In the data rows, 128 means zero.
In each game, the first row plays the second. By how much does the first row win? 20 means about a draw, 40 a big win and 0 a big loss. Wins can go round in a circle. Each row has two weighted sums of its numbers, A and B, taken from their middle values. A row wins by its A times the other's B, less its B times the other's A.
[093,112,110,135,153,151,117,155,146,126,142,135,107,103,119,103,104,140,099,130,143]
[113,101,088,126,140,132,117,149,144,139,157,145,091,098,138,117,080,169,074,142,166] >> 30
[110,165,109,133,144,104,110,131,148,150,147,098,110,101,137,119,084,159,120,130,154]
[127,161,110,140,146,126,115,155,147,135,141,112,095,089,146,075,065,159,136,129,188] >> 2
[155,150,145,144,150,127,130,129,097,122,103,113,163,128,148,108,173,134,121,161,133]
[137,112,109,106,099,152,123,101,144,144,147,132,105,121,109,140,139,110,111,117,127] >> 11
[153,137,141,145,151,120,117,126,098,103,175,103,157,154,143,159,139,101,085,155,119]
[108,125,110,119,116,106,112,144,168,141,169,114,107,101,122,110,091,143,100,155,127] >> 2
[152,145,141,157,127,094,104,144,107,120,123,123,152,147,147,128,158,136,101,139,103]
[166,134,136,148,138,137,137,118,103,100,128,136,174,162,141,126,136,147,137,121,120] >> 20
[157,066,110,136,093,168,152,118,126,095,134,133,110,085,102,139,096,127,096,110,132]
[117,134,117,132,120,126,144,095,108,142,138,138,141,148,135,149,158,129,130,130,094] >> 13
[129,152,153,144,143,120,120,137,120,125,121,141,159,155,121,137,138,142,135,142,109]
[153,117,160,094,113,136,149,136,147,141,122,148,123,130,097,180,119,123,150,115,110] >> 20
[113,126,147,130,106,104,122,137,119,135,117,115,155,143,152,152,131,124,159,116,111]
[163,095,135,123,128,172,136,120,143,137,099,142,115,136,108,150,130,118,140,115,136] >> 16
[138,152,157,165,124,092,148,127,130,108,121,101,152,151,137,130,160,129,142,139,104]
[086,156,096,120,162,103,137,134,128,126,152,127,120,097,153,109,109,134,128,125,142] >> 20
[142,156,154,148,169,120,135,144,108,099,134,102,138,143,138,123,137,127,144,127,130]
[106,197,114,130,158,090,082,140,136,149,161,138,125,120,157,114,108,119,111,095,160] >> 13
[175,099,132,116,089,163,158,096,140,108,125,171,110,120,089,144,120,126,102,121,099]
[170,077,150,112,101,169,169,105,121,111,153,162,125,095,072,141,083,142,117,099,122] >> 22
[135,114,132,117,120,162,120,114,110,101,097,134,158,126,149,119,133,136,144,137,124]
[110,137,134,110,149,106,115,097,136,136,097,133,144,128,153,137,168,136,148,133,147] >> 19
[095,119,140,153,088,103,109,112,124,108,098,136,143,148,155,126,152,144,127,153,112]
[156,095,106,131,099,157,150,137,122,137,143,129,110,105,110,147,106,135,078,134,131] >> 10
[108,127,085,095,120,117,109,153,159,124,143,136,093,111,151,128,114,126,124,117,142]
[105,132,119,106,121,130,121,128,129,131,121,137,132,149,145,131,146,123,155,113,120] >> 19
[101,168,116,109,133,108,108,120,158,149,120,117,106,140,140,125,147,107,146,117,141]
[113,163,115,100,115,107,088,129,152,150,105,140,132,153,140,143,154,118,183,113,121] >> 8
[145,107,149,134,115,184,135,133,113,107,121,144,117,117,130,136,120,135,167,127,130]
[172,152,138,171,137,110,133,123,111,070,136,147,147,172,144,152,135,140,104,152,098] >> 10
[105,131,094,133,166,094,124,148,145,129,164,131,113,081,147,109,084,163,127,140,177]
[180,091,117,137,107,162,136,109,132,132,128,157,096,114,100,136,102,129,116,104,117] >> 21
[131,133,121,091,103,125,136,107,144,114,122,146,125,135,117,131,135,131,127,121,124]
[095,158,112,140,165,129,097,120,119,137,150,110,105,100,146,087,125,142,109,108,176] >> 22
[171,091,146,112,102,186,186,104,140,131,114,138,121,097,091,134,090,140,098,089,123]
[095,114,094,090,113,127,127,144,147,139,127,131,100,113,122,128,133,157,130,107,121] >> 18
[141,178,182,172,137,082,128,106,090,105,130,102,158,160,139,132,117,124,117,173,125]
[136,113,152,114,106,133,127,105,141,109,104,124,129,141,108,156,139,090,129,135,122] >> 21
[144,145,156,181,150,108,164,147,094,095,144,085,170,124,117,132,122,111,065,167,092]
[116,135,122,116,084,109,140,102,148,150,122,132,148,156,102,164,151,127,130,131,086] >> 21
[123,128,149,140,155,132,111,143,108,088,125,113,167,141,151,130,168,108,127,117,111]
[150,072,116,121,113,179,136,097,116,120,116,144,105,120,075,112,091,133,121,117,147] >> 24
[145,110,150,107,108,152,105,105,113,169,124,128,111,139,107,139,121,088,139,116,115]
[112,165,095,127,144,111,093,144,154,145,141,104,119,127,130,097,117,121,136,117,183] >> 26
[126,130,143,130,133,126,122,125,138,128,114,128,149,156,150,131,158,129,128,145,120]
[148,108,114,101,119,179,175,101,153,137,116,139,113,127,099,134,108,122,148,134,128] >> 19
[094,142,102,109,156,111,132,132,143,153,146,160,103,096,152,108,115,146,135,097,144]
[105,120,113,110,163,127,152,159,139,143,148,160,117,086,154,119,077,161,119,128,176] >> 4
[104,118,137,156,119,139,120,103,119,103,107,110,153,136,140,110,185,112,123,119,116]
[127,115,117,138,098,121,111,108,114,105,107,144,132,130,116,134,141,122,112,155,089] >> 18
[121,099,121,118,120,142,174,092,144,151,132,120,109,126,120,138,115,113,095,105,099]
[108,135,140,122,101,119,124,091,157,144,112,126,116,168,112,139,177,125,157,139,095] >> 20
[138,100,101,124,107,123,135,118,145,115,146,145,098,107,114,091,108,111,081,132,135]
[170,107,110,103,112,154,144,143,151,133,148,132,113,121,092,126,103,136,114,109,141] >> 19
[128,157,168,168,145,093,092,171,100,125,107,110,164,156,136,131,130,119,143,153,119]
[123,164,120,109,152,120,116,134,188,164,145,142,097,113,128,123,119,139,154,096,139] >> 27
[086,133,112,139,188,116,121,128,142,144,151,117,148,099,162,056,126,136,101,120,167]
[082,167,111,112,118,118,118,133,163,144,132,159,091,151,144,129,160,143,148,104,123] >> 8
[149,133,150,164,121,115,112,120,092,115,143,121,148,130,136,126,139,126,111,129,122]
[120,133,140,115,107,135,138,126,157,129,130,150,142,155,110,134,144,147,160,135,127] >> 17
[120,127,099,127,106,130,131,132,116,131,077,126,132,144,136,133,144,137,154,143,116]
[129,141,126,157,141,133,146,139,082,111,131,108,149,135,140,144,139,139,106,165,103] >> 17
[135,124,127,128,110,119,112,108,150,097,145,121,121,137,109,156,135,126,118,116,100]
[100,141,102,114,101,115,131,131,162,163,115,116,125,164,130,113,142,101,137,129,120] >> 1
[110,143,097,105,159,078,144,176,153,141,133,129,094,100,148,117,091,170,125,098,151]
[117,110,099,105,146,136,119,129,156,117,171,128,100,111,143,135,106,116,061,127,134] >> 28
[107,138,087,108,146,124,144,144,165,143,137,130,116,096,149,092,093,140,138,119,184]
[126,136,101,121,111,143,115,128,168,145,132,122,098,121,125,116,127,154,115,109,135] >> 23
[146,109,121,113,130,114,127,105,125,145,065,123,129,144,126,132,162,116,153,134,128]
[129,126,126,107,106,151,160,114,095,154,119,141,141,132,125,141,140,113,144,120,096] >> 19
[146,137,149,178,155,142,159,117,084,115,134,116,163,130,131,154,148,142,108,138,123]
[132,118,131,118,124,104,106,133,142,135,124,145,139,159,139,100,135,108,145,110,127] >> 20
[155,082,125,131,087,136,133,106,137,121,124,135,121,122,107,129,086,136,082,137,107]
[096,156,078,114,140,102,107,141,134,132,134,135,120,122,152,085,155,121,139,122,167] >> 20
[148,148,161,151,154,105,142,136,105,073,168,127,165,154,135,137,151,128,133,138,107]
[136,163,159,145,105,108,119,124,103,111,111,105,148,190,111,166,145,099,130,153,093] >> 17
[126,112,163,140,091,142,148,086,107,123,132,137,133,151,100,127,111,127,137,118,105]
[128,099,152,122,095,145,131,111,118,124,082,097,115,155,112,133,154,141,128,122,096] >> 28
[082,142,103,102,156,106,154,120,148,164,153,125,101,090,126,104,134,160,117,097,141]
[090,181,090,111,141,080,123,135,159,138,140,126,101,110,141,104,116,126,128,131,156] >> 11
[158,083,119,129,102,177,127,075,116,139,122,123,102,123,084,131,109,123,112,101,134]
[146,144,156,170,143,139,133,134,103,089,172,129,165,108,138,143,120,139,111,147,137] >> 33
[124,140,115,135,134,126,113,122,105,118,094,123,157,132,164,141,166,133,146,137,129]
[126,099,126,085,118,149,140,127,156,146,133,145,127,093,126,102,123,169,102,092,115] >> 20
[123,151,138,145,136,116,125,106,137,120,102,130,146,154,177,131,142,156,148,111,089]
[124,170,149,163,142,111,121,115,118,128,104,122,141,160,123,135,143,125,127,131,084] >> 23
[118,143,107,117,123,089,099,117,131,124,130,125,117,154,139,129,146,115,133,123,123]
[142,147,153,144,093,123,123,126,114,148,115,115,143,151,152,120,141,147,130,141,124] >> 7
[157,100,138,129,116,140,138,121,109,125,098,115,138,119,064,162,120,110,141,130,117]
[104,139,107,115,151,114,125,134,136,153,157,128,128,102,137,106,090,147,131,123,181] >> 23
[084,147,090,128,157,152,117,120,150,140,140,111,117,098,170,101,127,137,145,083,162]
[129,090,123,116,093,143,154,094,135,109,102,116,110,129,104,119,124,110,151,107,127] >> 13
[150,098,114,098,123,154,158,100,143,136,137,161,088,113,108,139,101,127,136,134,137]
[094,136,105,135,145,110,128,131,137,141,168,128,100,090,151,132,097,184,118,132,142] >> 19
[143,107,095,100,117,142,124,138,121,131,124,121,127,119,122,134,126,115,153,133,127]
[128,123,157,150,146,152,150,137,113,116,117,140,146,133,109,131,131,113,131,128,101] >> 20
[087,141,100,095,142,116,105,143,138,140,135,143,098,118,143,130,124,131,104,104,143]
[102,136,074,107,148,132,103,114,140,142,147,161,114,097,155,075,127,155,120,132,162] >> 18
[089,156,084,111,158,111,132,148,155,141,176,123,105,111,161,105,116,135,102,130,160]
[119,126,091,113,155,096,132,163,156,118,175,128,113,108,141,093,089,154,110,145,152] >> 20
[132,144,154,160,134,119,094,131,095,098,113,109,152,131,150,136,170,162,148,128,124]
[140,104,152,130,108,154,129,098,102,120,100,116,130,128,111,154,138,147,185,122,100] >> 22
[161,126,149,164,146,127,112,147,101,102,125,134,160,132,166,128,136,125,128,141,145]
[150,145,144,143,155,065,121,123,119,099,132,119,170,147,157,136,137,133,131,128,125] >> 16
[124,121,109,122,095,138,108,108,129,130,123,113,105,153,110,161,140,125,131,126,120]
[166,139,168,180,153,138,133,105,110,127,121,102,135,155,155,120,161,113,121,132,129] >> 18
[135,110,105,073,129,150,131,142,122,172,150,147,113,092,150,107,139,127,116,074,153]
[134,085,108,093,108,147,170,147,148,157,141,130,107,095,115,141,107,137,104,112,126] >> 13
[150,133,167,166,149,130,124,110,110,129,111,112,159,145,130,129,143,132,141,159,135]
[149,105,155,132,114,184,141,088,100,143,119,127,121,136,081,128,114,098,110,121,097] >> 14
[129,147,167,191,146,132,134,147,087,134,116,102,158,153,125,144,151,108,118,154,121]
[122,116,115,079,105,122,130,149,144,154,156,132,099,104,129,136,073,146,098,105,151] >> 26
[164,104,165,114,093,165,143,140,124,137,132,138,119,131,085,129,136,128,126,101,098]
[085,122,108,093,128,149,130,135,159,144,171,126,115,098,148,126,132,129,114,104,138] >> 13
[144,096,152,118,125,135,151,133,122,146,118,152,135,141,106,137,124,121,122,099,099]
[103,129,088,137,140,125,125,155,144,143,136,094,096,087,146,101,101,167,121,135,178] >> 19
[149,082,087,086,113,141,143,134,123,132,115,146,102,120,090,140,109,126,118,150,133]
[120,129,093,110,153,124,148,175,165,160,131,129,108,110,136,119,098,126,117,128,156] >> 19
[155,147,146,163,139,117,107,125,122,085,128,125,161,144,143,129,128,129,135,165,110]
[144,144,147,152,113,124,122,112,101,122,101,138,126,166,138,142,133,105,144,129,121] >> 17
[131,173,160,165,143,064,127,126,108,117,136,134,173,171,149,149,139,098,138,143,093]
[152,124,142,172,149,118,110,126,088,086,120,104,164,147,150,142,124,117,130,167,148] >> 20
[136,128,168,152,141,105,150,135,106,098,130,106,171,137,146,131,131,132,132,142,127]
[134,120,101,083,104,148,099,101,146,153,099,143,108,145,113,150,144,120,148,148,112] >> 16
[148,092,141,104,117,166,165,103,125,150,133,139,090,123,080,151,129,105,125,144,120]
[119,132,111,107,113,118,121,108,135,121,132,149,116,152,133,148,102,129,143,120,110] >> 15
[101,147,082,100,125,107,131,116,135,113,129,110,119,123,147,074,148,168,111,117,148]
[148,081,096,136,119,137,151,121,124,120,135,150,114,094,118,134,102,126,072,102,132] >> 25
[146,150,163,145,129,129,096,119,117,141,074,108,134,161,095,161,148,099,144,127,131]
[149,104,131,105,103,188,147,111,154,154,129,151,117,117,119,137,135,115,137,124,115] >> 21
[131,158,154,165,114,119,096,120,117,106,100,126,170,167,150,150,129,145,163,174,108]
[156,085,131,117,116,173,140,122,118,142,128,144,102,093,091,121,093,107,133,128,129] >> 19
[110,121,120,139,150,119,109,115,127,163,088,147,121,129,141,119,152,156,167,112,147]
[134,112,126,124,083,149,128,108,130,143,095,104,099,145,110,147,135,115,129,133,104] >> 23
[118,142,128,100,114,105,123,116,143,147,118,128,131,137,115,136,140,123,170,115,145]
[107,158,095,123,168,089,112,132,138,150,155,122,115,098,148,094,097,122,124,093,173] >> 27
[143,121,110,095,114,142,139,100,141,154,093,145,099,149,115,126,145,111,157,126,127]
[132,130,157,165,136,115,142,128,085,095,116,114,147,149,115,140,126,116,119,136,092] >> 21
[154,118,127,138,135,163,127,113,103,132,097,121,140,140,107,138,151,121,166,121,104]
[110,132,106,098,130,119,132,142,147,134,121,129,128,117,156,103,176,130,141,128,157] >> 23
[159,158,172,168,142,076,093,161,094,101,116,139,150,152,137,149,145,117,134,150,110]
[092,127,100,100,151,127,130,136,137,167,148,149,111,074,145,103,093,158,118,095,155] >> 32
[119,153,121,122,160,087,117,155,156,133,168,144,120,069,126,121,111,161,124,084,146]
[166,172,172,165,152,113,158,132,093,137,128,121,139,122,132,134,131,115,105,134,107] >> 26
[105,132,112,078,125,134,148,132,170,150,149,152,120,095,104,138,128,121,145,116,141]
[139,145,140,133,113,124,102,128,092,098,125,144,176,125,166,138,154,116,114,148,140] >> 27
[166,160,159,165,145,084,093,137,104,119,129,110,156,156,113,125,131,101,136,168,124]
[137,106,121,091,108,119,149,142,155,130,123,151,100,130,083,145,100,137,121,095,103] >> 19
[132,094,108,097,123,122,129,124,159,158,112,126,102,128,115,142,120,123,148,123,129]
[118,131,098,104,127,115,107,156,142,142,144,150,110,105,147,113,121,158,114,091,177] >> 26
[094,132,098,090,135,145,142,146,142,141,116,085,099,125,128,118,108,134,114,132,128]
[144,121,169,122,104,122,136,098,133,123,106,128,139,138,092,161,124,099,169,127,099] >> 7
[154,095,117,127,092,178,154,110,132,134,125,140,116,130,110,157,116,111,126,146,122]
[098,155,117,122,165,102,113,153,146,154,155,113,119,100,167,097,083,132,138,104,170] >> 22
[134,116,085,106,093,120,131,107,129,134,112,152,124,146,137,127,142,105,138,124,114]
[113,124,087,125,119,121,084,104,140,112,105,153,154,151,154,096,161,132,149,125,143] >> 24
[093,145,108,132,162,102,124,128,140,141,133,138,124,098,132,092,128,135,121,121,178]
[132,132,157,153,105,147,134,091,121,111,114,133,114,137,065,150,159,115,133,111,088] >> 19
[183,092,138,124,124,155,154,127,140,128,119,146,113,115,097,147,089,120,100,120,134]
[147,149,151,166,159,124,119,169,100,097,144,115,180,147,117,144,134,131,103,135,107] >> 8
[123,157,160,162,117,110,109,115,090,070,110,132,167,168,188,127,130,135,122,137,113]
[134,153,143,165,144,107,106,134,117,112,085,099,139,165,159,133,170,124,149,116,112] >> 33
[109,149,114,125,123,157,095,135,146,141,113,151,117,148,180,094,168,133,151,105,162]
[106,165,107,111,155,122,146,123,150,159,147,110,122,100,133,098,129,113,115,107,157] >> 28
[136,146,142,150,153,145,133,143,103,130,108,145,157,152,178,105,132,141,137,144,151]
[122,129,109,103,149,143,127,155,124,153,171,138,103,097,142,084,101,141,086,131,191] >> 13
[143,130,146,125,124,152,123,129,114,115,105,133,147,140,112,113,133,092,139,163,123]
[115,158,122,132,190,100,133,155,149,114,153,127,112,077,160,092,108,180,145,109,183] >> 17
[130,145,120,194,131,115,135,133,069,083,105,092,144,141,126,100,138,116,077,169,101]
[154,154,143,145,115,131,127,139,128,101,127,131,149,151,145,143,131,139,121,124,118] >> 17
[113,127,137,147,120,119,121,082,097,142,112,136,165,155,143,134,148,117,123,173,119]
[127,112,132,130,112,149,122,125,105,121,096,124,134,155,126,132,146,119,172,116,112] >> 18
[110,125,096,107,130,128,137,158,156,141,138,127,101,112,141,137,098,155,099,091,161]
[087,137,101,111,135,124,097,117,142,141,099,127,118,141,141,148,158,123,151,137,097] >> 8
[128,109,151,134,108,125,157,144,116,122,113,145,185,129,148,127,138,140,160,125,108]
[108,091,134,097,109,174,154,124,135,132,108,125,108,114,100,137,115,100,117,132,114] >> 21
[131,154,142,152,134,100,125,148,106,122,105,137,170,138,143,145,143,125,114,153,117]
[104,153,103,138,156,119,126,156,132,122,142,114,103,106,154,104,070,165,118,132,177] >> 31
[158,086,166,127,130,147,154,113,124,121,130,141,141,103,098,129,132,123,165,115,120]
[079,153,119,111,127,125,083,098,155,132,104,102,136,156,151,119,156,133,137,114,130] >> 14
[148,119,151,118,145,141,124,133,124,108,110,141,148,124,123,113,141,108,151,131,118]
[100,147,106,111,129,120,101,145,160,151,132,138,111,123,128,098,126,115,123,096,161] >> 21
[101,156,132,144,131,103,095,112,152,145,096,109,138,182,125,113,160,124,156,130,102]
[158,168,138,176,160,113,105,163,087,107,092,127,154,160,167,141,125,115,132,152,147] >> 1
[138,082,124,103,110,176,135,126,139,160,118,126,122,102,114,112,127,110,136,132,151]
[128,163,158,151,124,112,105,123,103,114,115,111,174,170,133,147,156,090,137,134,125] >> 19
[161,097,145,121,097,171,130,097,124,120,121,123,105,106,075,141,084,124,134,090,112]
[136,099,080,107,123,143,141,170,149,139,126,138,109,107,112,107,117,127,122,111,151] >> 16
[115,097,118,099,115,137,157,132,139,135,085,125,115,136,102,124,125,135,143,143,112]
[133,116,138,115,092,126,118,104,148,143,115,149,116,145,103,147,148,123,147,138,105] >> 20
[174,094,152,138,100,181,138,098,126,095,132,127,111,102,060,124,104,101,091,130,111]
[169,089,162,118,138,186,162,121,109,139,109,132,136,099,107,128,129,113,142,129,120] >> 23
[107,143,097,101,146,095,123,128,163,158,135,130,081,109,129,122,116,145,144,093,160]
[096,146,125,139,156,054,101,158,139,144,171,110,116,094,143,101,089,167,114,116,143] >> 18
[147,096,124,109,132,169,159,122,123,140,125,125,117,093,092,127,116,117,101,117,140]
[100,121,117,128,145,140,102,182,137,154,172,111,098,079,182,123,096,140,074,146,165] >> 17
[135,136,163,156,145,137,127,141,096,084,134,124,162,128,133,118,140,130,144,134,130]
[142,120,148,144,142,130,150,122,113,116,127,128,150,142,141,142,135,159,140,127,122] >> 15
[150,129,146,150,116,107,133,123,119,112,111,126,140,166,115,112,105,112,138,148,140]
[115,163,096,118,139,101,067,119,132,124,100,151,128,165,165,133,162,115,152,102,132] >> 33
[153,149,149,175,148,092,133,148,104,113,128,109,161,148,148,122,152,132,113,126,104]
[168,098,136,146,107,152,159,082,131,109,102,151,092,125,070,135,108,112,124,127,109] >> 21
[149,108,140,123,118,169,133,132,095,140,091,109,146,137,122,143,157,099,157,130,152]
[110,147,100,093,129,150,125,142,158,159,118,143,125,115,158,115,130,104,146,132,173] >> 26
[126,153,122,094,114,087,111,142,162,144,154,135,099,096,118,135,103,126,126,131,121]
[143,086,156,121,098,173,148,125,125,114,111,148,112,123,107,132,118,087,079,125,106] >> 16
[168,147,168,160,141,104,115,163,108,102,134,129,173,152,172,170,124,123,113,124,117]
[128,126,133,125,105,134,113,133,124,111,137,132,139,148,142,125,137,124,124,124,117] >> 22
[114,155,117,119,180,119,137,121,143,169,131,104,133,086,146,087,110,120,135,137,174]
[135,147,160,174,120,120,117,117,118,128,115,141,133,156,141,144,147,087,127,158,137] >> 14
[124,141,144,147,114,098,129,123,116,105,111,102,150,146,101,141,142,127,124,149,106]
[144,150,155,149,151,131,116,131,096,101,126,114,152,143,165,102,147,119,149,132,131] >> 18
[120,109,130,099,116,132,122,101,153,130,138,140,118,136,103,135,146,090,125,119,123]
[122,170,148,140,121,106,100,139,121,133,097,150,131,160,146,150,150,105,154,114,144] >> 19
[134,134,142,150,131,142,110,142,084,119,092,110,138,142,141,135,149,112,135,137,103]
[098,146,103,113,115,130,087,110,165,143,129,116,114,135,120,142,139,122,132,107,145] >> 31
[096,146,078,110,143,113,110,145,156,138,114,114,134,101,120,108,128,168,140,119,156]
[139,105,120,130,110,160,132,114,136,153,092,109,103,149,105,128,151,132,151,130,104] >> 16
[136,144,151,161,141,099,116,137,097,100,135,106,145,158,161,143,154,101,112,151,119]
[137,149,135,130,134,093,074,107,141,131,104,132,140,159,155,138,149,133,185,144,142] >> 17
[142,081,128,117,103,182,144,110,137,132,135,131,116,104,104,121,109,140,133,125,115]
[103,136,100,104,155,099,135,170,143,148,154,143,132,071,130,092,094,167,140,143,145] >> 20
[110,135,083,095,127,117,129,123,141,124,164,122,111,120,132,101,156,126,135,090,145]
[162,078,100,118,106,179,171,096,138,122,132,106,104,120,081,146,124,092,117,122,101] >> 29
[111,105,087,118,146,138,132,149,141,149,145,118,111,110,111,102,124,112,124,143,157]
[111,140,156,123,094,124,126,123,139,132,112,109,140,137,082,138,155,116,148,131,097] >> 18
[138,136,144,164,137,139,120,145,077,107,148,125,173,134,129,118,150,132,138,162,117]
[130,129,164,149,132,148,145,141,115,104,155,143,153,117,136,133,119,128,136,130,115] >> 25
[090,121,106,102,132,115,137,150,161,137,152,146,102,085,123,113,074,148,125,154,160]
[143,139,163,142,128,147,127,131,110,109,134,118,149,150,113,139,146,099,145,131,091] >> 23
[152,162,153,155,151,124,127,121,083,116,135,114,156,133,138,125,140,116,093,138,118]
[133,129,160,178,150,129,147,114,074,096,115,117,174,147,146,119,145,151,115,136,101] >> 20
[149,128,144,178,120,110,103,103,074,089,098,104,156,155,142,130,162,113,130,156,116]
[153,157,149,187,135,105,098,154,080,120,153,116,152,149,130,134,140,115,112,144,115] >> 20
[138,143,153,124,108,119,149,105,104,137,128,110,124,134,112,127,132,085,129,139,112]
[146,061,097,108,099,170,154,134,124,135,149,139,093,103,119,145,076,142,087,120,137] >> 14
[157,095,134,139,133,154,133,116,073,111,082,122,151,129,109,136,162,145,141,166,073]
[141,154,151,169,145,145,127,132,113,098,119,150,155,156,128,131,141,132,172,145,126] >> 24
[149,169,163,163,125,097,119,131,106,094,124,152,154,162,140,141,137,116,134,135,083]
[158,101,155,122,104,139,171,120,107,111,103,138,097,140,093,142,127,101,088,097,089] >> 17
[088,122,111,130,127,121,119,148,141,128,151,116,108,104,119,115,103,136,055,121,125]
[121,098,098,104,125,131,160,139,143,145,119,140,097,123,128,129,128,110,138,111,132] >> 19
[121,108,128,118,087,154,122,107,158,138,130,130,109,123,093,148,123,131,123,106,106]
[157,150,144,172,138,110,131,125,093,129,115,130,173,143,153,168,135,133,139,138,120] >> 27
[156,115,145,154,136,155,153,131,095,100,096,133,151,124,117,139,136,119,110,119,102]
[151,098,132,134,105,146,125,084,105,094,102,127,110,129,081,143,119,085,118,135,109] >> 19
[138,161,177,186,135,102,110,117,108,077,141,095,147,157,141,145,157,141,098,166,103]
[140,101,121,113,090,152,140,127,099,125,092,177,125,134,110,169,104,144,167,129,101] >> 38
[132,130,157,156,121,112,095,130,094,104,103,123,163,189,131,119,155,116,142,129,131]
[089,133,100,102,094,123,130,137,165,148,145,132,107,143,132,139,130,136,119,106,129] >> 20
[117,137,104,114,110,101,099,116,157,159,140,121,123,136,125,121,118,104,120,121,133]
[148,129,159,148,137,122,115,136,072,098,098,121,162,158,188,135,152,139,134,124,111] >> 10
[154,090,163,130,117,164,135,132,111,110,115,116,127,116,102,120,123,101,163,130,119]
[152,140,154,121,120,141,138,118,127,121,103,121,119,157,090,168,150,109,121,134,094] >> 21
[164,081,140,123,117,169,169,098,153,131,113,150,124,118,079,148,077,095,132,115,134]
[142,133,117,150,110,114,087,129,111,123,106,132,159,152,147,149,164,118,139,128,098] >> 20
[113,104,083,102,127,145,102,145,130,119,138,144,102,082,156,107,099,170,142,093,161]
[095,122,113,114,135,104,118,172,134,154,179,128,099,112,152,106,087,147,083,112,160] >> 21
[108,148,148,153,111,110,107,115,122,125,112,118,156,149,150,137,157,115,161,129,127]
[137,148,172,157,142,099,102,131,090,112,109,111,168,145,125,128,123,134,123,154,103] >> 21
[101,138,102,117,087,135,124,122,141,149,134,124,131,145,110,139,144,121,121,109,144]
[130,138,144,148,132,101,107,115,145,096,118,149,171,159,127,124,145,153,151,134,121] >> 21
[121,158,100,121,179,104,127,153,158,163,158,136,110,068,159,087,088,143,143,136,191]
[153,133,139,174,119,095,115,121,091,124,112,095,143,143,169,135,146,101,089,163,115] >> 22
[134,142,173,128,129,111,121,145,155,104,103,157,151,145,147,106,139,123,146,114,135]
[142,097,127,121,109,144,160,119,120,127,122,121,103,132,115,167,127,099,138,112,120] >> 15
